(in the rows, 128 means zero)
One turn moves each row of this set onto another row. After a few examples, where does it send each row asked below?
bul: [138 166 153 125 170 138 134 140  71 125 133 113 124 123 127 148 138 151
 139 144 117 157 134 147]
zoz: [142 141 129 140 117 154 143 131 106 100 162 120  89 153 167 124 157 141
 133 130 130 136 130 133]
Bog: [119 106 116 111 111 138 140 153 168 137 128 115 120 160 109 102 135 125
 144 138  96 139 130 115]
garat: [134 160 117  91 146 128 154 134 123 144 168 112 129 118 115 107 160 143
 107 131 107  83 106 133]
kareb: [127 148 137  91 145 137 148 140 156 141 132 122 158 128 104 170 139 149
 163 131 148 120  92 151]
Tole: [136 133 163 116 140 146 126 125 124 130 135 143 147 144 179 131 117 141
 137  86 107 109 167 128]
tapep: [139 166 121 124 158  82 130 103 145 128 132 123 137 111 117 131 164 134
 134 108 129 132 165 135]
rapop: [137 140 109 118 131 138 139 130 177 123 125 129 142 151 129 161 149 153
 181 118 143  97 128 136]
dofa: [135 134 155 106 151 135 128 126 153 121 147 125 133 177 101 148 156 134
 179 125 129 115 107 151]
gofo: [140 137 155 121 102  97 143 143 137 124 156 123 122 146 115 131 128 103
 132 135 151 161 122 142]
Bopid: [112 121 184 108 148 154 130 137 103 140 155 146 150 141 165 128 130 130
 123  93 125 127 122 138]
gesuz: [134 153 130 126 124 102 133 112 135 114 147 126 136  88 118 137 183 135
 132 108 144 158 123 150]
sipi: [113 119 101 119 138 134 135 164 153 152  97 117 146 126  99 127 129 146
 156 139 101 144 145 117]
Sezo: [141  87 156 114 123 132 144 128  78 121 140 116 131 130 133 137 126 141
 142 128 114  89  94 137]
desiv: [128 145 128 152 129  85 130 143 142 136 115 131 133 157 129 134 136 104
 147 136 147 132 155 119]
vatu: [141  92 132 123 136 124 144 124  93 127 125 118 131 142 147 135 119 144
 145 124 113  63 127 120]
dat: [125 138 164 118 124 157 132 140 112 137 121 144 169 100 178 150 125 149
 135  95 121 129 133 137]
seta: [148 101 133 114 131 129 148 132  81 128 120 114 146 103 134 155 110 162
 148 124 116  85 121 135]
kig: [118 101 123 108 125 149 137 166 138 134 140 116 129 127  83 120 136 147
 154 131 110 172 121 139]
dilab: [136 144  97 132 126 148 138 142 110 118 158 124 128  96 123 121 191 164
 141 115 117 100 112 141]
Pitis: [127 175 113 119 146 130 160 137 120 146 119 114 124 129 172 140 125 139
 108 151 130 111 135 113]
Tada: [153 168 126 123 155 124 123 127 106 126 133 111 135 120 106 116 175 150
 148 128  77  91 136 139]
teni: [123  88 139 125 138 175 134 161 142 125 140 129 128 115 149  96 136 144
 106 117 113 129 144 154]
baref: [126 103 156 136 155 166 115 161 124 128 106 126 147 106 136 106 141 144
 125 127  91 137 150 157]
Lafu: [130 114 150 110 148 157 135 154 150 141 112 118 144 114 147  98 116 135
  99 135  89 117 152 146]
Fefog: [134 139 119 136 129 100 140 157 124 132 137 130 139 112 110 154 123 136
 149 122 170 164 154 142]
sino: [118 150 133 117 145  90 139 106 148 132 158 128 124 129 125 114 178 112
 110 114 145 130 121 132]

baref -> teni
zoz -> Pitis
kig -> Bog
Now find these:
Tada -> dilab
Tole -> dat
kareb -> dofa
tapep -> gesuz
Fefog -> gofo
seta -> Sezo

